In the rows, 128 means zero.
The rows of Y fall into 4 groups, which share some directions, and each row is roughly a mix of its group's hidden directions.
Y (108 x 11):
[[135 138 112 162 103 115 164 180 147 158  86]
 [117 136 141 159 176 136 164 184 114 126 161]
 [173  85 111 122 141 160  89 151 130 140 171]
 [104 115 113  98 107 129  90 147 184 130  82]
 [121 131 132 144 129 121 110  48  85 148 120]
 [101 137 145 110 123 173 118  89 107 124 190]
 [114 136 104 109 126 143 105  69  96 182 127]
 [153  84 134 149 150 150 146 123  89  79  96]
 [155 141 149 147  89  98 146 143  64 112 147]
 [141 114  60 161 149 142  85 102 131 135 133]
 [123 133 128 110  80 107 117 204 126 124 109]
 [105 150 157 158 140  89 134 176  79 129 114]
 [131 135 143 123  92 171 121 153 135  63 159]
 [141 106  78 150 134 131 176  93 155  99 154]
 [167  83 126 123 108 140  87 133 164  92 158]
 [141 130 118 110 128 201 136 162 124  86 150]
 [119 122 154 134 163 153 156 170  70  99 131]
 [168 146 119 166 138 138 116 180  98 173 118]
 [165 124 120  95 152 139 136  82 188 107 122]
 [156 162 125 131 144 151  94 143  75  79 123]
 [114 155 139 126 168  98 112  75 103 152  89]
 [ 88 124 144 106 162 110 125 101 165  70 124]
 [ 65 166 147  88 157 129 157 144 130 135 132]
 [103 157 153 139 180  87 119 116 109 137  82]
 [ 83 121 113  85 141 168 178 125 142 145 106]
 [120  77 121 114 145  98 103 129 191 134 103]
 [140 128 136 132 119  83 194  89 106 154 125]
 [174 150 140 123  93 131  77 167  96 140 131]
 [152 202 129 119 139  88 119 145  96 127 138]
 [ 71 164 164 132  98 102 128 124 102  94 138]
 [146  96 100 147 118 117 119 160 159 124  61]
 [140 112 108 165 121 128 207 108 124 151 125]
 [126 120 116 158 183 138 181 164 158 130 140]
 [ 65  98 152  94 128 141 125 145 102 135 168]
 [ 88 199  97 112 124 133 137  99 125 141 109]
 [161 122 143 100  52 136 106 132 106 140 146]
 [129  89 171 139 150 139 151 172  86  96 136]
 [108 156 157 158 152  88 131 141  67 139 112]
 [114 131 152 153 129  59 147 102 128 147  87]
 [158  99 156 119 119 129 157 157 170  82 161]
 [134  96 113 100 127 175  92 150 130 133 185]
 [114 113 112 112  69 135 109 193 142 131 124]
 [147 139 146 144 165 124  61 173 127 121 108]
 [161 123 126 106 152 134 132  65 178 106 118]
 [117 146 129 119  93 105 125 200  88 144 122]
 [174 107 126 129  64 137 140 115 124  95 162]
 [160 112 104 133  80 157 127 140 106 184 150]
 [ 78 120 117 131 107 134 103 198 131 151 114]
 [181  81 117 137  90 138 133 124 155 101 162]
 [113 138 159 145 143 180 155 139  87 111 173]
 [128 124 127 140  98 137 148 207 108 124 164]
 [104 154 180  84 108 126  93 154 104 148 115]
 [132 117 114 129 156 105 169 104 147 173  72]
 [123 158 142 129 113 170 162 151 121  61 119]
 [140 189  99 109  94 115 111 110  80 119 132]
 [ 90 132 120 136  93 190 110 152 157 149 151]
 [113 108  99 131  96 133 102 151 191 156  98]
 [166 146  94 119 103 126  96  96  88 101  91]
 [105 136 123 113  90 180 114  81 113 136 169]
 [144 104 103 110 107 132 138 100 200 151 106]
 [167  70 149 155 159  90 131 138 119 153 115]
 [134 154 121 129 124 185  83 137  89  88 140]
 [ 95 109  70 116 119 155 128  82 133 159 152]
 [ 93 136 117 103  93 133 104 103 173 171 160]
 [146 128 166 148 135  84 131 117 150  70  92]
 [161  94 136 155  95 144 144 101 145  79 163]
 [155  97 145 163 127 139 149 104 161  70 153]
 [145  75 122 112 154 128  88  98 129  82 101]
 [144 153 115 137  75 106  98  95 182 117 129]
 [151 118 161 149 103 136 104 159 114  69 164]
 [ 91 127  91  87 149 145 140 107 138 187 120]
 [ 94 146 135 117 112 188 100 121 128 131 183]
 [158  97 114 115  63 137  91  94 121 128 144]
 [135 143 136 135  87 109 140 181  68 134 147]
 [140 124 102 114  89 124  81 101 181 146 155]
 [120 164 159 103 170 120 109 123 106 113 186]
 [110 100  95 101  85 153 102  84 127 157 150]
 [ 64 158 113 104 149 125 175  98 125 135 129]
 [114 165  97 108 167 181 148 144  89 132 125]
 [152 106 110 110  96 158 144 175 172 106 159]
 [ 99 146 119  90  92 137  79 101  95 161 126]
 [ 92 141 147 131 148 111  99 142  61 136 165]
 [114 191 153 114 164 111 124 174 111 114 116]
 [121 147 139 113 110 104 171  72 106 159 163]
 [110 146 150  94 116  98 103  89 130  67 117]
 [167 124 106 113 134 170 161 101 126 136 187]
 [155 167 123 163 120 141 154 174  82 115 104]
 [ 89 123 120 101 174 152 173 136  99 159 106]
 [185 108 139 127  63 132  97 134 111 132 138]
 [151 120 135 139  83 127 152 190 113 100 162]
 [156  94 144 121  98 139  50 135 131 132 127]
 [108 156 147 152 138  96 131 149  56 150 124]
 [121  84 130 126 116 182 130  75 101 102 140]
 [132 149 137 142 103 120  67 137 104 104 183]
 [113 109  98 111 123 163  99  64 150 157 125]
 [111 186 129 104 159 108 148 143 133  73 140]
 [ 68 113 169 108 116 142 144 151 101  98 154]
 [124 177 125 139 156 134 142 180  96 173 120]
 [192  89 153 168 129 105 120 146 134 106 124]
 [163 142 145 165 149 126 171 188 120 145 122]
 [162  82 148 149  73 118 145  89 120 132 110]
 [120 123 163 153 163 102 172 145  83 120  92]
 [153 161 110 153 123 104 132 190 131 134  82]
 [136 121 109 109  89 109 142  51 114 146 123]
 [117  73 100 156 140 130 140  69 157 121 120]
 [103 110 141 118 147 187  82 132 134  98 163]
 [121 115 119 115 110 189  89  88 104  98 145]
 [146  84 109 156 104 122 171 124 130 133  69]]
In each list below, one row fits none of the groups, and each other row fits one group, some only roughly. Which row is it?
  * K717: [123 157 110 151 194 122  81 151 130 112 111]
  * K660: [129 128 112  90  82 146 176 127 137 127 182]
  * K183: [154 146 143  98 139  82  71 157 117 116 102]
  * K122: [155 125 102  87 134 149 122  60 161 137 124]
  * K998: [113  94 114 151 155 181 129  90 166 135 157]
  * K545: [122  93 130 152 108 118 202 118 135 163 113]
  * K805: [ 73 130 141  72 129 151 103 148 135 161 148]
  * K715: [109 105 146 158 150 175 147 191 132 114 133]
  * K853: [143 140  94 124  60 131 132  87 118 153 100]
  * K383: [116 135 164 124 171  76 167 142 143 151 159]
  * K88: [ 98 139 129 107  76 150  96 125 155 101 175]
 -> K183
  * K7: [129 123 137 148 180 114  78 127 153  79 108]
  * K849: [178 144 117 142 126 174 107 158 117  81 152]
  * K532: [126 124 137 135 182 166 139  66  98 133 131]
  * K600: [ 97 123 167 105 110 108  86  85 112 144  90]
  * K916: [127 186  92 123 109 147  81 112 119 126 166]
  * K291: [133 128 151 110  80 119 204 114 122 121 140]
  * K701: [107  96 169 105 133 124 157 124 182  84 130]
  * K885: [164 194 127 135 121 113 134 131  71 117 129]
  * K65: [131 144 102 105 115 129  47 139 153 114 112]
  * K780: [153 165 113 109 138  88  68 152 152 121 110]
  * K185: [183 134  90 132 163 137 148 110 144 159  88]
  * K850: [124 115 117 131 152 160 152 195 170 116 150]
  * K78: [125 149 128 133 169 158 150 166  63 115 121]
  * K653: [ 81 181 153 114 165 110 147 136 110 136  96]
  * K655: [105 124 112 103 165 164 111 150  79 153 166]
 -> K532
  * K66: [109 119 124 167 172 110 183 107 146 124  91]
  * K152: [107  95 139  97 120 177 115 161 119 105 178]
  * K616: [139 161 131 146 187 108 128 160 145  77 121]
  * K251: [120 123 141 139  96 131 134 113  86 197  94]
  * K943: [130  94 133 134 127 175 117  84 147  87  85]
  * K497: [ 59 128 129  85 107 162 135 130 137 123 159]
  * K46: [140 135 143 115 114 102 140 205 151  96 113]
  * K930: [121 167  89  89 136 143 134 150 139 102 184]
  * K276: [ 90 102 124 140 160 160 134 170 183 125 138]
  * K586: [151  67 129 115 120 136 150 132 189 148 117]
  * K377: [123 172 144 121 171 109  87 155 129  79 115]
  * K414: [110  98 107 124 134 173 106 108 196 117 124]
  * K971: [129 125 130 172 111 162 184 176 107 137 117]
 -> K943
  * K191: [181 137 116 111  76 137 152 130  95 126 168]
  * K802: [119  94 119 145 129 176 153 166 167 112 169]
  * K94: [110 122 115 132  96 140 123  84  88 188 104]
  * K817: [107 137 127 106 174 123 156 160 167  87 163]
  * K296: [159 109 122 157 124 162 163 109 124 101 189]
  * K757: [184 148 143 121 127 104 174 143 100  96 157]
  * K397: [186 135 150 136 103 107 161 109 106  85 151]
  * K544: [108  92  99 128 147 169 102 159 156 167 157]
  * K935: [136 119 123 166 111 115 168  94  84 177 147]
  * K769: [ 66 139 143 123 146 106 137  75 118 128  90]
 -> K935
  * K398: [198 137 122  91 105 128 159 112 129 108 157]
  * K365: [ 82 138 133 100 159 132 176 116 178 117 112]
  * K619: [132 179 155 138 143 129 165 136  75 126 167]
  * K510: [112  85 146 149 152 129  68 113 138 148  88]
  * K302: [196 126 113 153  78 128 154 139 114 124 144]
  * K568: [ 73 113 120 104 124  97 136  93 146 181 121]
  * K130: [160 144 142 117 150 126 122 189 149  80 155]
  * K837: [177 151 139 152 147 125 149 196 128 109 135]
  * K110: [110 142 123  86 117 107 106 179 156 141  78]
  * K734: [125 165 158 142 156 153 129 191 108 110 157]
 -> K365
  * K125: [102 135 130 109  92 121  85  86  92 159  95]
  * K895: [114  99 171 126  80 130 141 141 157  74 139]
  * K408: [142 172 101  94 101  92  88  89 126 142 128]
  * K410: [131 182 110 153  93 156 124 180 110 144 117]
  * K128: [128  72 104 139 138 147  69 104 159 130 133]
  * K500: [114 127  92  99 171 173 133 121 152 172 151]
  * K633: [119  74 139 116  93 134  74  87 141 130 120]
  * K436: [148 166  82 125 150 138 154 107 147 168  86]
  * K406: [101  95 133 150 113 206 127 149 133 114 137]
  * K662: [ 84 159 102 112 173 140 170 151 151 134 152]
  * K415: [125 123 188 155  88 108 112 151  89 104 118]
  * K694: [182 137  93 139 103 121 162 123 129  81 160]
  * K82: [173  95 147 160 160 104 163 143 120 125  86]
 -> K415
  * K428: [187 104 103 163 144 141 108 159 154 106 150]
  * K333: [142 142 119 125 126 147 163 181  94 146 182]
  * K792: [124 178 102 149  86 123 136 169 144 169 113]
  * K747: [ 93  91 101 160 120 177 106  91 128 149 144]
  * K196: [ 96  91 107 129 152 137 132 115 167 192 140]
  * K990: [121 148 145 136  87  85 118 161  68 134 109]
  * K243: [197 102 110 156 148 109 119 120 148 158 103]
  * K34: [106 124 135 160 166 147 149 164 120 189 106]
  * K729: [151 148 107 161 114 101 177  85 110  95 110]
  * K312: [ 84  93 164 111  95 100 158 116 167 122 118]
  * K756: [139 187 114 102 109 128 162 156 102  98 159]
  * K210: [136 157  90 146  82 160  97 165 132 133  95]
  * K495: [147 151 158 150 129 120 109 172  88 170  92]
  * K140: [128 143 103  84 112 145 126 195 134 165 138]
 -> K196
  * K626: [124 172 146 115 156  84 129 131  78 157 100]
  * K55: [132 108 174 153 128 110 114 161  81  90 159]
  * K811: [ 82 123 109 123 141 151  88 104 113 187 115]
  * K363: [152 196 126 135 152 107 134 164 103  94 125]
  * K248: [132 136 146 135 126 180 136 103  66  93 150]
  * K707: [147  92  83 123 120 153 130 123 167 109 183]
  * K272: [113 186 149  90 102 116 154 152  90 148 121]
  * K16: [159 117 122 122 103 110 179 110 144  72 157]
  * K132: [128 134 134 161 133 142 131 152  91 201 101]
  * K823: [ 99 152 119  83 161 152  94 120 137 134 181]
 -> K823
  * K418: [157 151 123 158 150 114 193 161 130  97 135]
  * K689: [158 102  86 146 101 158 165 135 131 166 164]
  * K80: [169 115 113  94  86 135 118  72 156 111 124]
  * K716: [182 140 133 122 105 126 162 115  82 116 174]
  * K928: [ 94  79 152  94 164 123 160 105 110 119 158]
  * K758: [ 99 111  99 101 108 142  83 100 159 160  92]
  * K537: [ 67 116 125 151 182 149 120 149 151 147 111]
  * K83: [189 134  93 147 143 127  75 126 125 152 150]
  * K114: [113 140 119 121  94 131 204 109 106 161 137]
  * K90: [ 75 180 110 103 111 144 102 122 110 122 164]
  * K844: [190 102  88 161 132 141 121 144 152 105 153]
  * K589: [140 116 105 138 111 121  55  86 107 133 104]
 -> K928
  * K574: [137 159 162 134 101  95 190 122  99 118 105]
  * K585: [120 111 118 118 103 169  94 106  73 169 139]
  * K175: [120  86 106 116 111 165 155 140 164 154 177]
  * K852: [ 93  95 148 109  80 108 114 112 171 128 163]
  * K263: [105 201 116 132 131 139 105 131  80 114 141]
  * K357: [139 154 134 105 135 152  91  94  81  88 161]
  * K741: [181 141  93 121  72 139 125 131 104 125 164]
  * K927: [164 189 104 151 152 147 129 129  94 102 108]
  * K124: [ 74 124 127 137 145 117  93  91 119 166  86]
  * K457: [112 111 147 122 188 118  96 168 168 110 138]
  * K576: [151  79 150 154 144 150 105 177 149 162 125]
  * K647: [127 126 124 163 131 154 121 204 161 134 107]
 -> K585
  * K905: [126 142 151 104 126 143  65 182 127 157 138]
  * K254: [133 135 130 126  90 119  73  95  93 158  90]
  * K748: [121  99  99 136 103 182 137 147 126 147 185]
  * K904: [121  99  90 124 115 147 114 170 182 119  89]
  * K14: [140  94 102 130 131 142 164 135 182  92 168]
  * K328: [ 92 110 109 124  83 135  77  95 125 155  99]
  * K53: [ 58 137 154  89 137 128  96 123 125 157 115]
  * K939: [117  58 181 132 113  98 127 137 134 126 145]
  * K91: [124  89 116 112 131 156 139 139 185 110 181]
  * K587: [168 150 153 111  96 106  88 139 120  73 130]
  * K575: [143 185 113 137 123 157  89 172 105 103 126]
  * K944: [148 112 136 117  70 100 107 130 163  85  98]
  * K180: [ 98 136 128 140 159 141  92 135 110 196  99]
  * K315: [ 94 124 165 186 172 111 141 152 111 114 129]
  * K477: [181 153 141 128 113 102 169 164 101 103 153]
 -> K904
  * K449: [119  68 132  93 116 135 160 120 180 147 116]
  * K84: [119 177 109  87 133 140  86 122  83 134 158]
  * K148: [ 97 156 121 105 108 155  69 140 156 142 165]
  * K27: [119 138 120 144 143 144 132  81  69 169 159]
  * K970: [137  99 142 128 115 111  72  77 142  89 109]
  * K259: [138 114 160 127 198  88 134 157 131 103 129]
  * K215: [116 106 103 125 119 167 161 147 135 192 158]
  * K290: [115 138  90 124  62 138 107 114 161 163 112]
  * K98: [176 166 107 137 105  91 147 131  87 123  93]
  * K556: [107 162  97 105 124 154  78 127 106 143 177]
 -> K84
  * K606: [123 120  72 143 121  96 143  84 120 179 120]
  * K584: [120 138 112 142  93 123 172  84  86 168 110]
  * K338: [131 112  99 108  81 160  87  75 129 121 119]
  * K601: [127 167 103 115  81  88 136 125 156 177 132]
  * K214: [113  85 187 138 105 102 121 150 115  93 153]
  * K786: [ 90 161 114  74 137 140  85 125 133  99 157]
  * K608: [196  97 116 158 159 105 118 129 133 158 110]
  * K829: [110 102 134 134 142  91 145 163 191 161 115]
  * K743: [ 87 115 134 129 142 152 139 150 118 204 112]
  * K831: [135 142  76 115  74 140 116  93  95 140 152]
  * K474: [117 175 103 129  94 167  82 162 143 137 139]
 -> K606
  * K270: [ 93 106 128 129 124 153  96 167 189 154 134]
  * K427: [115 155 119  90 108  99  88 111 117 164  79]
  * K593: [ 89 130 129 148 185 133 114  73 127 148 104]
  * K344: [134 113 158 120 165  67 182 125 124 139 130]
  * K508: [109 143 165 100  84  99 145  84 101 114 102]
  * K980: [132 117 108 136  64 151 159  81 111 151 115]
  * K244: [151 112 147 147 135 122 187  90  75 117 126]
  * K434: [150 138 106 155  82 125 180 113  92 140  94]
  * K807: [120 102  79 100 177 154 152  95 130 154 114]
  * K378: [130 136 141 137 172 118 171 163 164  78 144]
 -> K807
  * K280: [110 149  99 118  67 143 125  93 150 170 144]
  * K764: [112  98 168 154 160 149 186 147 114 121 150]
  * K463: [182 145 114 149 173 151 112 149  82 118 136]
  * K538: [115  98 173 140 101 102  92 139 113 103 177]
  * K261: [154 162 133 115  92  99 104 106 113  66 122]
  * K103: [135 120 151 137  72 104 135 108 178  87 113]
  * K671: [183 129  93 133  86 144 151 153 123 135 171]
  * K432: [146 104 140 123 134 127 161  65  76 106 131]
  * K723: [118 112 178 111 154 116 109 149 169  75 116]
  * K553: [132 157 149 167 119  56 110 104 111 131 115]
  * K529: [106 125 164 168 163  93 118 123 145  91  86]
  * K644: [101 111 113 114 130 140  88  80 175 138  88]
  * K266: [175 163 137 107 158 114 176 144  99 127 157]
  * K774: [126  87 150 118 159 146  83 158 175 106 144]
  * K79: [139 173 129 147 106 119 194 126  93 128 154]
 -> K79
  * K237: [136  55 130 117 141  96 138  89 151 130 107]
  * K501: [ 96 149 111 118 126 137 119 156  75 188 137]
  * K541: [154 100 149 148 162  99 182 126  92 106 108]
  * K62: [ 94 108 127 111 134 165  67 139 167 129 157]
  * K289: [127  61 148 116 158 115 145  79 131 105 131]
  * K657: [ 86 126  96 148 175 138 172 120 139 168 114]
  * K552: [ 94 112 103 145 185 155 120 155 158 159 146]
  * K443: [126 103  84 112 117 127 128  73 150  84 160]
  * K190: [151 128 107 129 111 100 140  80 141  60 135]
  * K709: [155 108 127 121 145 100 201 114 142 150  96]
  * K17: [163 147 116 103 103 134 136  80  74 155 146]
  * K216: [143  87 145 131 150  83 176  91 115 119 100]
 -> K709
  * K964: [133 150 128 117 132 123 155 212 107 138 149]
  * K222: [143 136 153 112  76  82 131 170  93 134 148]
  * K920: [142 113 148 111 124 161  83 188 144 153 155]
  * K572: [136 132  84 112 139 157  67 153 140 129 169]
  * K929: [116 129 184 126 119  86 151  96 127  96  88]
  * K380: [128 126 166 143  66 106 130 116 154  77 126]
  * K737: [ 71 143  90 138 167 135 110 106 118 167 109]
  * K506: [167 124 139 151 152 146 177 116 132  94 179]
  * K348: [137 145 151  76  87 127 135 164 143  95 166]
  * K559: [ 80 177 148  94 172 122 119 159 130 118 127]
  * K475: [ 68 134 149 126 176 121 107 117 130 158  91]
  * K882: [127 137  84 102 111 138 128  92 187 163 112]
 -> K222
  * K442: [ 63 127 147 124 183 117 123 113 147 129  95]
  * K746: [104 131 109 128  74 138 165  95 144 178 139]
  * K883: [ 86 173 123 113  90 137  89 119 121 111 171]
  * K678: [180  88 104 185 149 132 115 138 149 119 126]
  * K203: [129  86 112 108 112  86 133  77 164 150 104]
  * K841: [182 140 151 126 107 101 163 158 114  84 145]
  * K645: [119  98 150 119  75 105 162  99  90 143 155]
  * K562: [115 185 112 133 143 136  99 138  67 118 154]
  * K334: [ 97 123 129 103 146 126  73 131 189 141 151]
  * K509: [173  99 101 129 146 110  89 115 140 184 139]
  * K45: [ 84 161 107  94 101 131 118  75  96 134 127]
 -> K645
